[[ 0.56  0.08  0.10 -0.16  0.81  0.25 -0.13 -0.86  0.18  0.63 -2.82 -0.10
   0.00]
 [ 0.02 -0.63 -0.09 -1.48 -0.81 -0.31  5.53 -5.37  0.53 -0.84 -0.23 -2.29
   0.26]]
->
[[ 0.02 -0.63 -0.09 -1.48 -0.81 -0.31  5.53 -5.37  0.53 -0.84 -0.23 -2.29
   0.26]
 [ 0.56  0.08  0.10 -0.16  0.81  0.25 -0.13 -0.86  0.18  0.63 -2.82 -0.10
   0.00]]

[[-0.15 -0.82  0.52 -3.65 -0.16  0.41  1.88  0.57 -1.67 -0.55 -1.92]
 [-0.59  1.81  0.68 -1.01 -2.98  2.96 -1.07  0.26  0.53  1.94 -0.75]
 [ 0.03 -1.76 -1.90 -2.02  6.07 -5.44  1.03 -1.57 -1.25 -2.49 -1.29]
 [-0.69 -0.66  0.26 -3.22  0.56 -0.62  1.36  0.04  1.13  0.67 -2.04]]
->
[[ 0.03 -1.76 -1.90 -2.02  6.07 -5.44  1.03 -1.57 -1.25 -2.49 -1.29]
 [-0.69 -0.66  0.26 -3.22  0.56 -0.62  1.36  0.04  1.13  0.67 -2.04]
 [-0.15 -0.82  0.52 -3.65 -0.16  0.41  1.88  0.57 -1.67 -0.55 -1.92]
 [-0.59  1.81  0.68 -1.01 -2.98  2.96 -1.07  0.26  0.53  1.94 -0.75]]

[[ 3.53 -0.84  3.68 -0.74 -6.59 -4.88 -3.14  4.06  2.23 -4.84 -4.05]
 [-4.50  0.21  1.47  0.96  4.73  4.34  5.60  1.11  0.73  4.24  4.72]
 [-2.04  0.96 -2.60  0.93  4.79  1.07  4.05 -4.92  0.07  4.49  0.85]
 [-3.43 -0.35  2.09  1.72 -3.64  1.81 -3.00  6.35 -4.84  0.02  0.63]]
->
[[-2.04  0.96 -2.60  0.93  4.79  1.07  4.05 -4.92  0.07  4.49  0.85]
 [-4.50  0.21  1.47  0.96  4.73  4.34  5.60  1.11  0.73  4.24  4.72]
 [-3.43 -0.35  2.09  1.72 -3.64  1.81 -3.00  6.35 -4.84  0.02  0.63]
 [ 3.53 -0.84  3.68 -0.74 -6.59 -4.88 -3.14  4.06  2.23 -4.84 -4.05]]

[[ 0.00  3.65  0.05  4.86  4.86]
 [ 0.04 -0.01 -1.10 -0.02  4.91]
 [-0.03  0.00  0.66 -0.07  4.89]
 [ 0.26  4.92  2.17  4.94  4.86]
 [-0.03  4.69  1.98  4.85  4.96]]
->
[[ 0.04 -0.01 -1.10 -0.02  4.91]
 [ 0.00  3.65  0.05  4.86  4.86]
 [-0.03  0.00  0.66 -0.07  4.89]
 [-0.03  4.69  1.98  4.85  4.96]
 [ 0.26  4.92  2.17  4.94  4.86]]

[[ 2.91 -2.66  0.29 -3.53 -1.31  4.25  1.10 -5.83 -3.36 -1.98  6.62 -2.76]
 [ 0.11 -0.18  0.04 -0.58 -0.09  0.19 -0.21  0.09 -0.14 -0.30  0.52 -0.12]
 [ 0.17 -0.45 -0.21 -0.63  0.02  0.66  0.28 -0.97 -0.46 -0.03  0.86 -0.79]
 [ 0.59 -0.49  0.12 -0.60 -0.01  0.61  0.28 -1.18 -0.61 -0.34  1.73 -0.56]
 [ 0.50 -0.61  0.31 -1.03 -0.23  1.02  0.80 -1.47 -0.99 -0.51  1.65 -0.15]
 [ 4.75 -0.25 -0.77 -0.82  1.76 -0.68 -2.70 -1.59  1.46 -2.24 -1.26  1.99]]
->
[[ 4.75 -0.25 -0.77 -0.82  1.76 -0.68 -2.70 -1.59  1.46 -2.24 -1.26  1.99]
 [ 0.17 -0.45 -0.21 -0.63  0.02  0.66  0.28 -0.97 -0.46 -0.03  0.86 -0.79]
 [ 0.11 -0.18  0.04 -0.58 -0.09  0.19 -0.21  0.09 -0.14 -0.30  0.52 -0.12]
 [ 0.59 -0.49  0.12 -0.60 -0.01  0.61  0.28 -1.18 -0.61 -0.34  1.73 -0.56]
 [ 2.91 -2.66  0.29 -3.53 -1.31  4.25  1.10 -5.83 -3.36 -1.98  6.62 -2.76]
 [ 0.50 -0.61  0.31 -1.03 -0.23  1.02  0.80 -1.47 -0.99 -0.51  1.65 -0.15]]

[[-4.80 -4.80 -5.61]
 [-3.84 -3.84 -1.86]
 [-6.78 -6.78 -5.43]
 [ 1.57  1.57 -2.47]]
->
[[-4.80 -4.80 -5.61]
 [-6.78 -6.78 -5.43]
 [ 1.57  1.57 -2.47]
 [-3.84 -3.84 -1.86]]

[[ 2.98  2.23  0.40 -2.40]
 [-0.28 -4.01 -0.32  0.89]
 [ 5.24 -2.18 -0.80 -0.27]]
->
[[ 5.24 -2.18 -0.80 -0.27]
 [-0.28 -4.01 -0.32  0.89]
 [ 2.98  2.23  0.40 -2.40]]

[[ 0.57 -0.06  2.21 -0.98  0.59 -0.68  2.02  0.19]
 [ 0.08  0.51 -1.72 -0.92  0.11  0.58 -2.12  0.73]
 [ 0.95  0.60 -0.20 -0.33 -0.05  0.13 -5.26  0.83]
 [-1.64 -1.42 -0.42 -0.75  0.90 -0.08  0.70 -0.65]
 [-0.53  0.94  1.55  0.28  0.16 -0.53  2.94 -0.56]
 [-0.39 -0.60 -0.22 -0.44 -0.34 -0.60  0.25 -0.36]
 [-0.78 -1.61  1.28 -0.16 -0.10  0.15 -0.40 -1.10]
 [-1.32 -1.97 -1.43  1.50  0.16  0.55 -1.63 -1.48]
 [-1.88  0.31  0.73 -0.31 -1.08 -0.11  1.63  0.17]
 [-0.18  0.29  1.01  0.16  0.18  0.52 -1.33  2.06]
 [ 0.23  0.52 -1.42  0.03 -0.68  0.49  0.73 -0.08]]
->
[[ 0.08  0.51 -1.72 -0.92  0.11  0.58 -2.12  0.73]
 [-1.32 -1.97 -1.43  1.50  0.16  0.55 -1.63 -1.48]
 [ 0.23  0.52 -1.42  0.03 -0.68  0.49  0.73 -0.08]
 [-1.64 -1.42 -0.42 -0.75  0.90 -0.08  0.70 -0.65]
 [-0.39 -0.60 -0.22 -0.44 -0.34 -0.60  0.25 -0.36]
 [ 0.95  0.60 -0.20 -0.33 -0.05  0.13 -5.26  0.83]
 [-1.88  0.31  0.73 -0.31 -1.08 -0.11  1.63  0.17]
 [-0.18  0.29  1.01  0.16  0.18  0.52 -1.33  2.06]
 [-0.78 -1.61  1.28 -0.16 -0.10  0.15 -0.40 -1.10]
 [-0.53  0.94  1.55  0.28  0.16 -0.53  2.94 -0.56]
 [ 0.57 -0.06  2.21 -0.98  0.59 -0.68  2.02  0.19]]

[[-0.49 -0.10  0.20 -0.54  0.04 -0.28  0.04 -0.45]
 [ 0.08  0.26  0.37  0.00 -0.05  0.01  0.35  0.71]
 [ 0.85 -0.83 -0.85  0.89  0.48  0.06  0.21  0.99]
 [-0.14  0.33  1.03  0.06  0.26 -0.44  0.98 -0.69]
 [-0.58  1.83 -6.03 -0.36 -1.10 -4.35 -1.56  0.21]]
->
[[-0.58  1.83 -6.03 -0.36 -1.10 -4.35 -1.56  0.21]
 [ 0.85 -0.83 -0.85  0.89  0.48  0.06  0.21  0.99]
 [-0.49 -0.10  0.20 -0.54  0.04 -0.28  0.04 -0.45]
 [ 0.08  0.26  0.37  0.00 -0.05  0.01  0.35  0.71]
 [-0.14  0.33  1.03  0.06  0.26 -0.44  0.98 -0.69]]
